In the data rows, the value 128 means zero.
Some points, one per row:
np.array([118, 159, 120, 124, 149, 126, 127, 149, 122, 110, 158, 168, 160,
          135, 112, 132, 100, 177, 132, 128, 130, 153, 125, 132, 118, 167,
          134, 110, 092, 150, 133, 095, 113, 138, 116, 118, 130, 124, 124,
          201, 129, 061, 106, 121, 123, 117, 077, 111])
np.array([138, 070, 161, 167, 075, 181, 003, 140, 128, 170, 064, 148, 116,
          067, 132, 159, 150, 116, 174, 162, 143, 076, 144, 043, 152, 066,
          127, 128, 137, 123, 161, 132, 190, 126, 132, 069, 100, 153, 215,
          095, 131, 103, 198, 172, 120, 105, 160, 161])
np.array([145, 058, 159, 110, 137, 132, 113, 144, 115, 168, 162, 098, 140,
          127, 174, 082, 163, 128, 120, 141, 137, 109, 151, 110, 132, 130,
          131, 121, 121, 099, 116, 146, 123, 121, 099, 137, 094, 092, 131,
          155, 120, 202, 162, 177, 106, 089, 133, 102])
np.array([120, 159, 138, 133, 146, 121, 143, 099, 086, 078, 109, 149, 122,
          128, 150, 154, 115, 128, 154, 103, 142, 151, 098, 104, 128, 155,
          126, 141, 126, 145, 131, 092, 137, 123, 162, 150, 157, 114, 107,
          142, 129, 145, 100, 133, 133, 173, 108, 139])
np.array([138, 113, 151, 121, 121, 144, 115, 135, 102, 110, 123, 149, 148,
          075, 091, 137, 086, 143, 147, 135, 130, 108, 155, 156, 119, 111,
          120, 129, 134, 174, 142, 133, 126, 156, 113, 108, 141, 146, 133,
          159, 158, 087, 131, 132, 069, 139, 098, 111])
np.array([106, 118, 116, 137, 124, 115, 140, 137, 148, 151, 134, 111, 135,
          121, 126, 113, 125, 133, 128, 112, 127, 118, 134, 142, 147, 146,
          124, 129, 116, 126, 120, 169, 130, 142, 122, 108, 129, 116, 111,
          109, 148, 114, 156, 109, 135, 107, 141, 126])
np.array([120, 170, 087, 113, 138, 137, 149, 101, 142, 079, 142, 112, 149,
          136, 144, 119, 120, 072, 133, 121, 170, 133, 124, 136, 178, 134,
          108, 155, 118, 092, 095, 139, 132, 115, 161, 128, 180, 114, 169,
          105, 100, 141, 161, 118, 209, 129, 150, 141])
np.array([117, 179, 137, 124, 150, 122, 132, 172, 152, 150, 164, 126, 157,
          119, 130, 108, 150, 129, 109, 140, 128, 129, 126, 122, 121, 120,
          111, 134, 121, 135, 097, 147, 116, 145, 127, 120, 146, 111, 097,
          109, 134, 117, 132, 140, 127, 141, 125, 113])
np.array([140, 122, 148, 116, 183, 134, 157, 168, 189, 168, 186, 110, 151,
          123, 129, 101, 162, 094, 077, 122, 130, 101, 145, 148, 133, 134,
          110, 134, 131, 139, 092, 186, 119, 156, 096, 103, 126, 124, 116,
          099, 136, 123, 177, 112, 133, 075, 155, 101])
np.array([104, 095, 130, 129, 056, 178, 082, 151, 131, 132, 077, 133, 144,
          102, 140, 147, 131, 104, 138, 157, 126, 096, 126, 126, 134, 093,
          121, 137, 167, 148, 162, 157, 161, 096, 120, 101, 090, 100, 160,
          101, 141, 168, 162, 160, 110, 141, 155, 145])
np.array([136, 081, 145, 117, 118, 125, 129, 140, 163, 136, 144, 137, 129,
          138, 129, 121, 158, 133, 118, 179, 120, 107, 121, 149, 135, 123,
          119, 122, 143, 111, 146, 137, 120, 121, 089, 144, 094, 101, 135,
          139, 129, 131, 126, 142, 129, 113, 133, 124])
np.array([118, 171, 138, 100, 155, 163, 125, 161, 100, 172, 167, 108, 161,
          134, 128, 130, 147, 148, 102, 133, 105, 082, 121, 128, 121, 113,
          148, 106, 128, 149, 108, 130, 142, 131, 118, 128, 110, 143, 161,
          151, 132, 148, 127, 134, 112, 129, 091, 106])
np.array([132, 103, 113, 156, 104, 121, 156, 149, 213, 125, 178, 115, 127,
          157, 138, 083, 160, 103, 111, 150, 118, 118, 117, 137, 125, 085,
          125, 115, 106, 130, 126, 132, 136, 126, 121, 118, 111, 113, 136,
          099, 099, 174, 112, 119, 104, 147, 162, 146])
np.array([162, 104, 149, 130, 130, 112, 075, 131, 094, 111, 071, 147, 111,
          116, 126, 130, 102, 161, 158, 105, 129, 145, 141, 094, 123, 140,
          126, 099, 092, 156, 145, 120, 137, 121, 125, 143, 132, 121, 115,
          165, 150, 132, 112, 150, 105, 144, 096, 145])
np.array([121, 170, 122, 128, 147, 110, 141, 112, 128, 082, 133, 170, 150,
          135, 108, 151, 127, 133, 145, 113, 107, 133, 116, 126, 125, 164,
          137, 132, 100, 156, 127, 104, 115, 130, 141, 126, 142, 111, 095,
          142, 125, 113, 111, 136, 121, 164, 119, 126])
np.array([128, 168, 135, 113, 156, 150, 168, 171, 160, 188, 170, 087, 156,
          142, 143, 083, 168, 087, 073, 123, 131, 115, 143, 152, 118, 136,
          125, 125, 118, 109, 122, 174, 126, 161, 100, 108, 123, 114, 117,
          095, 137, 143, 174, 106, 129, 080, 168, 124])
np.array([155, 112, 158, 131, 134, 107, 102, 119, 100, 119, 109, 145, 115,
          112, 124, 128, 119, 172, 160, 124, 141, 150, 159, 111, 109, 143,
          131, 118, 117, 127, 129, 103, 109, 165, 139, 146, 150, 138, 103,
          163, 144, 112, 111, 136, 088, 131, 085, 126])
np.array([150, 162, 173, 090, 178, 077, 102, 104, 155, 143, 139, 133, 128,
          138, 111, 112, 189, 094, 118, 141, 128, 122, 120, 132, 106, 134,
          131, 135, 120, 127, 142, 116, 150, 127, 100, 170, 115, 097, 133,
          118, 143, 157, 129, 105, 143, 114, 127, 106])
np.array([118, 070, 153, 115, 110, 140, 116, 153, 103, 183, 112, 093, 113,
          130, 193, 099, 171, 135, 143, 125, 117, 094, 142, 091, 116, 131,
          142, 120, 150, 102, 139, 153, 146, 091, 119, 134, 072, 093, 119,
          145, 107, 195, 167, 172, 130, 090, 123, 151])
np.array([138, 113, 135, 123, 076, 131, 098, 106, 103, 126, 073, 133, 131,
          087, 119, 135, 089, 149, 173, 130, 129, 118, 163, 123, 111, 112,
          138, 130, 130, 134, 140, 094, 137, 146, 137, 091, 145, 097, 132,
          134, 176, 108, 156, 136, 101, 151, 099, 140])
np.array([085, 156, 134, 124, 109, 142, 111, 139, 112, 087, 096, 146, 120,
          134, 134, 160, 113, 161, 154, 103, 151, 166, 137, 107, 119, 133,
          134, 122, 122, 145, 144, 108, 123, 108, 145, 151, 122, 118, 110,
          154, 131, 128, 114, 135, 129, 159, 099, 139])
np.array([091, 168, 106, 133, 130, 128, 120, 120, 100, 092, 110, 155, 146,
          119, 121, 145, 118, 133, 146, 103, 134, 184, 113, 113, 128, 159,
          140, 117, 139, 133, 113, 111, 109, 118, 137, 135, 158, 120, 093,
          180, 090, 103, 131, 148, 154, 148, 097, 125])
np.array([135, 103, 097, 136, 141, 102, 098, 141, 163, 103, 155, 168, 156,
          129, 133, 112, 143, 127, 152, 140, 127, 136, 112, 122, 150, 160,
          136, 115, 128, 087, 099, 140, 127, 114, 100, 149, 127, 123, 151,
          136, 136, 113, 129, 110, 159, 094, 131, 105])
np.array([154, 091, 166, 144, 110, 145, 087, 117, 125, 128, 109, 114, 102,
          144, 135, 148, 121, 143, 146, 145, 159, 132, 133, 141, 098, 123,
          091, 136, 092, 104, 157, 110, 118, 150, 125, 153, 133, 156, 130,
          115, 137, 127, 097, 113, 089, 138, 130, 160])
np.array([110, 156, 127, 126, 149, 141, 127, 114, 097, 094, 153, 157, 158,
          106, 107, 115, 096, 138, 125, 119, 141, 162, 126, 146, 112, 167,
          134, 126, 098, 137, 119, 111, 107, 149, 121, 133, 169, 135, 094,
          167, 128, 068, 135, 131, 126, 119, 108, 108])
Then 16 other points, each followed by its number:
np.array([134, 123, 109, 123, 134, 108, 122, 152, 144, 151, 162, 145, 155,
          139, 129, 115, 120, 166, 095, 124, 080, 131, 124, 120, 130, 165,
          132, 126, 104, 128, 116, 135, 118, 142, 108, 120, 132, 162, 111,
          137, 138, 108, 106, 151, 099, 094, 109, 113]) 0
np.array([112, 180, 098, 117, 110, 135, 136, 103, 121, 109, 103, 148, 127,
          100, 128, 193, 089, 137, 134, 127, 138, 120, 116, 121, 151, 125,
          114, 122, 113, 150, 118, 126, 124, 102, 181, 138, 135, 138, 122,
          183, 121, 140, 120, 107, 116, 170, 079, 134]) 1
np.array([093, 160, 085, 146, 122, 115, 145, 104, 103, 086, 120, 174, 145,
          123, 125, 176, 086, 124, 148, 128, 137, 146, 108, 135, 161, 161,
          132, 135, 115, 157, 096, 095, 110, 098, 182, 124, 140, 130, 089,
          162, 117, 144, 094, 130, 136, 180, 118, 159]) 2
np.array([101, 129, 126, 127, 100, 113, 175, 116, 191, 129, 162, 094, 106,
          143, 124, 099, 159, 108, 136, 118, 134, 121, 116, 140, 114, 096,
          111, 134, 114, 120, 134, 118, 131, 130, 129, 122, 110, 085, 114,
          089, 119, 177, 132, 138, 120, 129, 176, 143]) 3
np.array([142, 144, 130, 124, 169, 133, 160, 093, 137, 097, 139, 133, 111,
          176, 098, 098, 145, 110, 123, 102, 141, 134, 110, 179, 085, 154,
          146, 117, 107, 139, 167, 077, 109, 155, 105, 146, 141, 111, 103,
          132, 109, 114, 081, 118, 124, 128, 146, 132]) 4
np.array([115, 160, 097, 144, 138, 111, 142, 111, 110, 073, 124, 161, 141,
          111, 131, 157, 092, 133, 129, 115, 146, 148, 113, 125, 153, 151,
          121, 138, 114, 145, 111, 104, 122, 123, 174, 127, 156, 117, 120,
          149, 125, 102, 103, 130, 141, 157, 128, 137]) 5
np.array([138, 170, 124, 114, 143, 111, 125, 136, 161, 121, 165, 150, 149,
          125, 123, 109, 147, 108, 107, 109, 125, 126, 120, 144, 103, 151,
          126, 131, 106, 127, 120, 146, 126, 143, 117, 120, 138, 116, 100,
          096, 149, 121, 141, 126, 132, 115, 144, 125]) 6
np.array([135, 101, 108, 158, 122, 164, 170, 144, 174, 148, 193, 103, 128,
          151, 139, 078, 128, 107, 099, 136, 135, 115, 127, 167, 141, 119,
          129, 102, 115, 117, 119, 129, 119, 148, 098, 106, 120, 154, 131,
          116, 115, 130, 120, 123, 113, 095, 156, 114]) 7
np.array([114, 149, 149, 126, 148, 087, 135, 118, 148, 180, 090, 106, 111,
          121, 143, 148, 140, 159, 116, 106, 133, 153, 147, 103, 140, 101,
          134, 165, 151, 103, 117, 142, 125, 102, 147, 122, 091, 141, 137,
          158, 113, 176, 129, 113, 115, 127, 113, 110]) 8
np.array([126, 151, 128, 127, 161, 146, 143, 137, 113, 091, 159, 163, 167,
          108, 105, 124, 103, 138, 113, 117, 118, 138, 132, 146, 102, 155,
          128, 109, 103, 153, 125, 113, 108, 153, 109, 129, 166, 132, 088,
          172, 135, 078, 123, 140, 114, 131, 113, 115]) 9
np.array([150, 075, 150, 175, 112, 168, 047, 112, 110, 204, 126, 124, 094,
          070, 150, 151, 165, 144, 145, 166, 149, 091, 188, 055, 129, 054,
          179, 142, 140, 103, 155, 097, 172, 158, 125, 037, 089, 157, 195,
          103, 107, 095, 179, 189, 114, 097, 188, 167]) 10
np.array([148, 058, 180, 143, 114, 119, 119, 131, 130, 129, 104, 147, 080,
          159, 117, 123, 130, 188, 183, 167, 140, 137, 130, 134, 116, 114,
          134, 122, 145, 118, 175, 106, 127, 135, 109, 162, 090, 112, 117,
          136, 106, 090, 082, 108, 110, 133, 132, 144]) 11
np.array([141, 184, 147, 097, 152, 109, 130, 125, 170, 113, 145, 138, 147,
          095, 104, 118, 139, 105, 101, 131, 134, 119, 123, 152, 124, 129,
          122, 151, 133, 147, 097, 161, 126, 105, 117, 107, 111, 098, 138,
          104, 154, 126, 156, 118, 142, 101, 125, 103]) 12
np.array([115, 144, 120, 133, 152, 147, 118, 150, 113, 090, 134, 165, 144,
          114, 108, 129, 105, 158, 142, 124, 114, 147, 144, 130, 120, 156,
          151, 100, 109, 160, 133, 119, 111, 137, 088, 126, 152, 121, 093,
          175, 142, 084, 102, 132, 124, 150, 110, 119]) 13
np.array([124, 153, 127, 123, 163, 123, 120, 169, 163, 134, 160, 135, 128,
          140, 107, 106, 160, 121, 121, 125, 130, 159, 137, 116, 153, 139,
          141, 094, 099, 143, 107, 168, 125, 149, 103, 126, 151, 112, 104,
          138, 140, 110, 156, 120, 166, 116, 104, 080]) 14
np.array([134, 144, 109, 119, 149, 128, 132, 161, 128, 146, 113, 149, 121,
          128, 150, 120, 141, 125, 125, 117, 121, 114, 128, 134, 091, 134,
          132, 139, 135, 125, 128, 143, 121, 130, 125, 156, 115, 135, 106,
          111, 133, 147, 122, 144, 105, 131, 136, 121]) 15
Which two of these numbered points are nearest to each point below, looking only along the 3 directions in which the first points spread most? Their numbers follow each, nearest first.
np.array([141, 130, 137, 132, 097, 109, 134, 094, 095, 091, 099, 156, 122,
          108, 148, 164, 123, 156, 181, 161, 137, 138, 103, 118, 142, 134,
          104, 158, 164, 121, 141, 104, 144, 151, 154, 157, 146, 091, 125,
          136, 117, 110, 116, 138, 095, 148, 125, 156]) > 1 5
np.array([173, 113, 077, 123, 103, 135, 200, 136, 103, 157, 164, 102, 113,
          151, 160, 090, 104, 077, 092, 138, 124, 125, 143, 164, 118, 093,
          107, 143, 186, 068, 128, 135, 138, 161, 140, 147, 133, 155, 173,
          074, 089, 149, 130, 152, 141, 079, 205, 149]) > 3 7
np.array([071, 117, 109, 096, 091, 096, 147, 034, 077, 161, 065, 036, 066,
          130, 123, 141, 086, 162, 134, 114, 135, 183, 129, 140, 156, 134,
          139, 113, 107, 103, 133, 089, 105, 074, 151, 101, 119, 127, 151,
          164, 135, 167, 093, 105, 170, 145, 096, 108]) > 1 5
np.array([122, 165, 129, 109, 126, 096, 142, 147, 155, 127, 153, 148, 155,
          116, 114, 116, 150, 095, 105, 122, 108, 113, 113, 153, 104, 139,
          122, 144, 132, 154, 117, 152, 116, 117, 124, 115, 117, 111, 103,
          095, 150, 139, 147, 135, 122, 127, 144, 138]) > 12 6
np.array([138, 133, 142, 129, 121, 167, 084, 141, 115, 104, 114, 146, 153,
          110, 126, 164, 110, 157, 126, 146, 115, 120, 143, 096, 110, 114,
          108, 119, 108, 155, 131, 138, 124, 135, 122, 126, 134, 167, 136,
          178, 162, 126, 128, 161, 070, 158, 103, 135]) > 11 8
np.array([133, 163, 148, 120, 166, 143, 156, 125, 096, 095, 153, 164, 159,
          119, 100, 121, 103, 130, 103, 123, 120, 138, 126, 156, 113, 167,
          126, 109, 101, 174, 132, 100, 101, 154, 112, 111, 160, 149, 079,
          165, 145, 076, 122, 132, 112, 124, 095, 116]) > 9 13
np.array([085, 155, 114, 124, 091, 134, 106, 115, 078, 098, 073, 152, 143,
          117, 118, 159, 103, 113, 136, 095, 146, 181, 107, 124, 149, 163,
          123, 132, 134, 129, 124, 103, 110, 081, 178, 122, 151, 122, 110,
          157, 097, 086, 151, 166, 186, 155, 106, 137]) > 2 1
np.array([141, 141, 132, 132, 166, 128, 155, 098, 147, 098, 144, 141, 107,
          169, 089, 105, 145, 110, 135, 097, 140, 136, 114, 171, 089, 151,
          140, 121, 099, 146, 169, 095, 114, 157, 098, 142, 138, 110, 107,
          118, 111, 103, 080, 123, 124, 131, 153, 122]) > 4 9
np.array([117, 137, 150, 133, 119, 121, 132, 106, 096, 094, 103, 147, 127,
          118, 132, 149, 108, 136, 143, 090, 141, 152, 113, 105, 113, 139,
          120, 140, 141, 133, 153, 101, 132, 137, 149, 140, 167, 097, 101,
          128, 131, 103, 144, 138, 138, 143, 118, 139]) > 1 5
np.array([106, 135, 148, 136, 145, 138, 184, 117, 184, 134, 159, 101, 106,
          155, 131, 089, 138, 108, 125, 102, 152, 112, 118, 170, 120, 107,
          103, 133, 120, 141, 106, 118, 132, 121, 152, 102, 109, 120, 116,
          113, 117, 173, 109, 121, 136, 117, 128, 129]) > 12 6
np.array([128, 180, 108, 122, 137, 133, 187, 071, 092, 104, 090, 133, 147,
          105, 142, 177, 080, 104, 114, 151, 130, 123, 107, 143, 167, 142,
          105, 148, 122, 137, 120, 109, 129, 121, 184, 109, 176, 122, 106,
          155, 117, 144, 106, 135, 131, 170, 125, 128]) > 5 2
np.array([129, 142, 137, 106, 171, 123, 124, 163, 160, 130, 150, 139, 129,
          134, 121, 110, 158, 125, 121, 130, 130, 151, 140, 118, 159, 142,
          134, 108, 091, 154, 114, 162, 126, 137, 096, 123, 144, 115, 107,
          142, 133, 102, 158, 103, 148, 114, 108, 101]) > 14 6
np.array([123, 157, 150, 113, 171, 150, 141, 178, 117, 157, 207, 136, 163,
          138, 108, 116, 154, 125, 094, 145, 123, 100, 130, 126, 140, 141,
          127, 103, 116, 151, 086, 141, 120, 151, 113, 105, 149, 133, 125,
          143, 134, 116, 153, 134, 137, 112, 125, 096]) > 14 6
np.array([125, 159, 136, 126, 158, 157, 140, 132, 118, 090, 156, 164, 166,
          125, 107, 117, 104, 150, 115, 125, 124, 138, 122, 148, 108, 161,
          139, 110, 108, 175, 135, 117, 109, 155, 118, 116, 153, 138, 087,
          180, 134, 080, 118, 122, 116, 131, 094, 120]) > 9 13
np.array([139, 161, 133, 107, 153, 107, 126, 145, 161, 140, 136, 143, 151,
          087, 115, 115, 126, 115, 107, 106, 126, 107, 134, 139, 098, 111,
          118, 159, 137, 140, 102, 166, 122, 102, 114, 108, 115, 106, 131,
          087, 159, 122, 157, 130, 124, 112, 148, 106]) > 12 3
np.array([123, 155, 163, 097, 183, 100, 097, 096, 136, 145, 150, 118, 111,
          155, 107, 126, 174, 085, 109, 139, 130, 126, 124, 163, 127, 154,
          143, 136, 127, 136, 148, 127, 151, 134, 093, 164, 127, 111, 152,
          097, 145, 143, 132, 112, 157, 112, 117, 103]) > 12 6
np.array([161, 130, 124, 120, 155, 131, 161, 162, 172, 179, 160, 121, 148,
          130, 150, 090, 152, 104, 056, 101, 112, 102, 139, 139, 111, 138,
          145, 146, 133, 132, 106, 174, 122, 158, 118, 115, 093, 147, 112,
          102, 128, 139, 153, 113, 110, 067, 151, 125]) > 7 3
np.array([132, 135, 103, 127, 129, 104, 136, 163, 146, 186, 145, 126, 143,
          109, 120, 110, 107, 141, 075, 125, 056, 120, 140, 143, 133, 154,
          124, 116, 127, 138, 125, 151, 126, 143, 087, 105, 127, 174, 128,
          133, 148, 106, 108, 146, 111, 087, 111, 104]) > 0 15
np.array([101, 156, 164, 101, 179, 109, 122, 098, 127, 143, 148, 102, 094,
          171, 070, 140, 161, 096, 111, 123, 120, 145, 138, 159, 141, 137,
          139, 116, 121, 121, 164, 112, 118, 125, 094, 146, 152, 134, 135,
          083, 162, 128, 117, 099, 158, 142, 135, 094]) > 6 14
np.array([104, 168, 144, 111, 124, 119, 113, 143, 128, 118, 142, 137, 129,
          116, 097, 174, 103, 170, 125, 111, 124, 128, 132, 125, 117, 119,
          124, 108, 106, 146, 135, 126, 098, 111, 141, 132, 121, 157, 107,
          175, 152, 132, 109, 111, 089, 164, 070, 127]) > 13 9
np.array([166, 088, 132, 123, 090, 145, 148, 137, 094, 144, 136, 130, 118,
          148, 177, 064, 119, 090, 121, 138, 115, 121, 121, 159, 102, 099,
          099, 158, 188, 093, 126, 151, 162, 141, 125, 163, 110, 139, 160,
          058, 078, 137, 126, 164, 167, 072, 173, 164]) > 3 8
np.array([103, 152, 093, 152, 134, 148, 160, 123, 098, 114, 143, 153, 163,
          130, 171, 111, 108, 098, 088, 107, 145, 142, 094, 124, 161, 165,
          124, 156, 143, 133, 069, 098, 146, 114, 183, 122, 147, 118, 138,
          121, 104, 152, 128, 146, 192, 116, 138, 132]) > 12 6
np.array([104, 138, 099, 136, 147, 114, 135, 173, 137, 148, 165, 146, 171,
          134, 142, 081, 154, 133, 119, 137, 107, 119, 117, 122, 120, 127,
          138, 141, 111, 147, 094, 142, 128, 126, 132, 127, 133, 117, 104,
          111, 115, 126, 130, 146, 128, 151, 136, 131]) > 6 12
np.array([096, 168, 122, 124, 130, 138, 113, 150, 122, 097, 148, 126, 139,
          122, 105, 170, 099, 177, 126, 123, 101, 138, 123, 132, 131, 134,
          139, 115, 120, 135, 125, 102, 096, 117, 134, 130, 124, 181, 116,
          192, 137, 119, 089, 104, 091, 160, 055, 129]) > 13 9
np.array([148, 168, 119, 112, 133, 118, 141, 150, 144, 131, 149, 152, 136,
          115, 110, 115, 139, 110, 100, 099, 103, 111, 124, 146, 107, 155,
          131, 133, 111, 132, 133, 137, 127, 168, 128, 131, 144, 133, 088,
          099, 146, 120, 150, 150, 113, 109, 143, 129]) > 14 6
np.array([160, 100, 166, 127, 109, 110, 162, 094, 146, 124, 144, 137, 116,
          147, 111, 106, 145, 137, 118, 169, 112, 111, 111, 147, 100, 122,
          123, 101, 120, 133, 152, 094, 121, 133, 123, 150, 121, 124, 121,
          152, 115, 111, 070, 119, 090, 124, 112, 148]) > 0 15
np.array([135, 084, 124, 127, 126, 101, 148, 108, 141, 136, 144, 144, 118,
          145, 095, 122, 119, 148, 125, 151, 109, 126, 106, 154, 104, 142,
          129, 106, 114, 103, 150, 105, 108, 124, 096, 152, 133, 116, 125,
          155, 127, 085, 083, 128, 119, 127, 131, 132]) > 0 15
np.array([127, 117, 132, 127, 123, 129, 111, 144, 107, 097, 140, 176, 142,
          101, 107, 147, 098, 147, 164, 109, 126, 131, 139, 130, 122, 141,
          136, 116, 132, 161, 129, 110, 125, 160, 121, 128, 152, 142, 089,
          146, 149, 083, 135, 150, 096, 124, 113, 140]) > 13 1
np.array([094, 137, 134, 131, 110, 149, 122, 144, 086, 074, 101, 158, 146,
          134, 119, 148, 097, 122, 145, 106, 123, 140, 135, 139, 126, 150,
          135, 115, 134, 169, 135, 100, 126, 119, 142, 137, 134, 128, 090,
          156, 114, 126, 111, 160, 139, 153, 110, 147]) > 1 5
np.array([137, 074, 090, 137, 107, 140, 154, 117, 105, 150, 140, 077, 101,
          146, 167, 096, 106, 078, 117, 135, 136, 132, 140, 155, 146, 116,
          135, 117, 142, 071, 125, 140, 141, 116, 136, 140, 113, 158, 169,
          094, 104, 150, 136, 117, 179, 085, 172, 159]) > 3 12
np.array([109, 094, 184, 128, 124, 144, 065, 117, 096, 220, 043, 117, 039,
          065, 158, 141, 142, 107, 167, 135, 088, 076, 147, 076, 140, 047,
          107, 115, 141, 150, 171, 165, 195, 086, 145, 110, 078, 159, 158,
          046, 094, 128, 176, 132, 111, 068, 190, 174]) > 10 8
np.array([165, 154, 132, 122, 149, 094, 142, 125, 151, 148, 112, 142, 108,
          121, 137, 098, 129, 098, 105, 097, 138, 123, 123, 135, 100, 111,
          144, 176, 127, 109, 158, 132, 134, 172, 126, 138, 111, 134, 120,
          107, 126, 129, 157, 101, 101, 078, 144, 112]) > 15 12
np.array([108, 155, 121, 137, 149, 132, 144, 146, 127, 128, 177, 133, 150,
          146, 119, 130, 158, 087, 094, 136, 116, 143, 124, 138, 151, 164,
          143, 103, 121, 166, 093, 127, 117, 145, 128, 118, 141, 134, 084,
          130, 122, 151, 140, 146, 163, 128, 101, 101]) > 6 14
np.array([150, 104, 133, 124, 134, 125, 112, 120, 109, 094, 111, 141, 143,
          135, 122, 131, 103, 176, 138, 135, 119, 144, 140, 106, 129, 141,
          140, 113, 113, 143, 145, 104, 124, 145, 137, 127, 134, 142, 122,
          195, 133, 106, 090, 141, 106, 130, 099, 114]) > 13 11
np.array([112, 147, 127, 126, 165, 137, 103, 157, 130, 113, 158, 140, 127,
          134, 116, 137, 161, 137, 130, 126, 141, 153, 123, 112, 156, 155,
          139, 116, 110, 137, 106, 150, 118, 133, 110, 135, 137, 136, 111,
          124, 121, 131, 133, 133, 174, 127, 119, 091]) > 6 14
np.array([132, 104, 137, 127, 067, 166, 086, 125, 123, 052, 032, 173, 172,
          139, 116, 138, 095, 137, 163, 131, 150, 136, 119, 100, 125, 134,
          117, 184, 143, 149, 147, 105, 157, 105, 166, 113, 129, 111, 135,
          155, 124, 117, 138, 127, 137, 157, 102, 133]) > 1 2
np.array([109, 152, 134, 099, 139, 152, 111, 145, 106, 164, 161, 092, 138,
          107, 106, 139, 148, 134, 115, 142, 121, 109, 143, 127, 119, 110,
          132, 107, 136, 141, 101, 144, 129, 138, 116, 127, 134, 126, 154,
          158, 139, 139, 159, 133, 139, 111, 092, 081]) > 15 8
np.array([134, 158, 138, 118, 152, 126, 168, 098, 138, 087, 131, 144, 112,
          182, 086, 104, 154, 106, 142, 093, 131, 130, 113, 154, 093, 153,
          144, 117, 108, 144, 163, 082, 109, 146, 102, 147, 131, 102, 102,
          127, 103, 140, 080, 120, 128, 140, 151, 130]) > 4 9
np.array([112, 159, 119, 120, 148, 128, 145, 127, 103, 071, 152, 176, 150,
          124, 110, 124, 118, 132, 124, 107, 118, 160, 105, 136, 118, 169,
          134, 119, 110, 176, 127, 101, 118, 136, 135, 131, 160, 130, 103,
          171, 133, 089, 120, 149, 126, 136, 097, 127]) > 9 13
np.array([128, 166, 079, 120, 140, 116, 169, 085, 144, 076, 137, 125, 138,
          142, 125, 146, 110, 067, 130, 130, 161, 140, 109, 149, 171, 129,
          097, 140, 141, 116, 102, 132, 128, 094, 171, 120, 176, 108, 176,
          095, 110, 124, 152, 088, 201, 165, 169, 167]) > 5 2
np.array([130, 086, 138, 144, 098, 119, 114, 126, 088, 130, 118, 153, 115,
          107, 154, 123, 148, 148, 172, 155, 109, 115, 098, 137, 125, 119,
          109, 166, 181, 108, 138, 149, 161, 143, 134, 173, 128, 124, 129,
          096, 083, 125, 127, 162, 121, 127, 146, 148]) > 8 15
np.array([141, 119, 105, 124, 147, 117, 137, 176, 164, 155, 139, 145, 127,
          131, 146, 079, 167, 112, 104, 113, 099, 124, 126, 130, 120, 143,
          158, 149, 134, 125, 110, 178, 123, 133, 110, 112, 089, 142, 112,
          093, 121, 128, 155, 117, 132, 079, 169, 134]) > 7 3
np.array([140, 111, 128, 092, 109, 148, 096, 148, 113, 133, 080, 122, 129,
          097, 138, 107, 130, 132, 132, 154, 134, 085, 125, 082, 129, 077,
          124, 156, 154, 117, 111, 135, 147, 099, 137, 124, 117, 126, 151,
          094, 170, 135, 159, 128, 116, 105, 150, 118]) > 8 15
np.array([138, 148, 135, 138, 135, 113, 153, 056, 111, 068, 116, 150, 135,
          123, 153, 162, 099, 105, 124, 125, 137, 133, 093, 132, 134, 162,
          127, 157, 120, 149, 133, 073, 154, 135, 182, 139, 162, 119, 111,
          151, 134, 142, 110, 112, 129, 146, 094, 137]) > 5 2
np.array([148, 092, 145, 142, 119, 118, 109, 094, 098, 141, 103, 131, 137,
          084, 117, 129, 094, 158, 154, 135, 137, 125, 172, 124, 101, 115,
          135, 130, 135, 130, 129, 100, 112, 163, 127, 121, 143, 111, 112,
          154, 164, 110, 136, 140, 082, 139, 106, 125]) > 11 13
np.array([137, 128, 151, 126, 098, 103, 149, 079, 082, 086, 120, 152, 131,
          117, 138, 152, 122, 145, 167, 152, 126, 124, 119, 140, 126, 135,
          114, 167, 170, 136, 121, 090, 130, 157, 164, 145, 149, 110, 130,
          146, 104, 114, 101, 149, 091, 157, 107, 158]) > 1 13
np.array([085, 120, 124, 100, 107, 096, 162, 048, 083, 156, 082, 063, 060,
          131, 120, 159, 105, 142, 132, 130, 118, 167, 127, 129, 156, 146,
          121, 108, 118, 100, 144, 100, 105, 078, 146, 110, 128, 155, 139,
          150, 114, 120, 094, 130, 156, 139, 097, 104]) > 1 5
np.array([097, 167, 115, 132, 152, 134, 120, 133, 094, 074, 132, 173, 147,
          127, 111, 129, 114, 144, 147, 113, 137, 166, 118, 118, 126, 176,
          143, 117, 113, 148, 125, 109, 114, 135, 134, 131, 156, 129, 100,
          170, 130, 088, 121, 131, 141, 146, 108, 125]) > 5 13
np.array([104, 168, 105, 130, 147, 127, 135, 145, 139, 147, 158, 135, 159,
          120, 124, 099, 133, 138, 099, 137, 101, 118, 106, 132, 116, 120,
          129, 141, 133, 157, 111, 133, 132, 137, 128, 115, 137, 112, 091,
          098, 138, 106, 141, 150, 115, 126, 115, 127]) > 6 14
np.array([128, 125, 110, 126, 137, 098, 125, 164, 155, 146, 133, 126, 142,
          116, 118, 101, 127, 153, 115, 127, 075, 129, 133, 105, 158, 149,
          124, 113, 115, 115, 100, 150, 117, 121, 101, 113, 118, 169, 132,
          130, 144, 135, 127, 121, 119, 099, 134, 090]) > 15 8
np.array([132, 065, 184, 122, 083, 160, 051, 130, 096, 233, 047, 117, 062,
          046, 150, 146, 164, 089, 156, 151, 097, 060, 155, 081, 139, 053,
          104, 127, 150, 149, 187, 166, 198, 121, 136, 071, 089, 174, 178,
          049, 116, 128, 202, 187, 094, 068, 203, 166]) > 10 11
np.array([100, 149, 154, 098, 191, 139, 140, 094, 137, 163, 152, 088, 122,
          176, 113, 114, 173, 099, 099, 112, 141, 124, 132, 172, 124, 148,
          140, 133, 120, 126, 151, 108, 140, 156, 080, 155, 141, 108, 126,
          123, 126, 160, 126, 112, 147, 095, 108, 100]) > 14 6
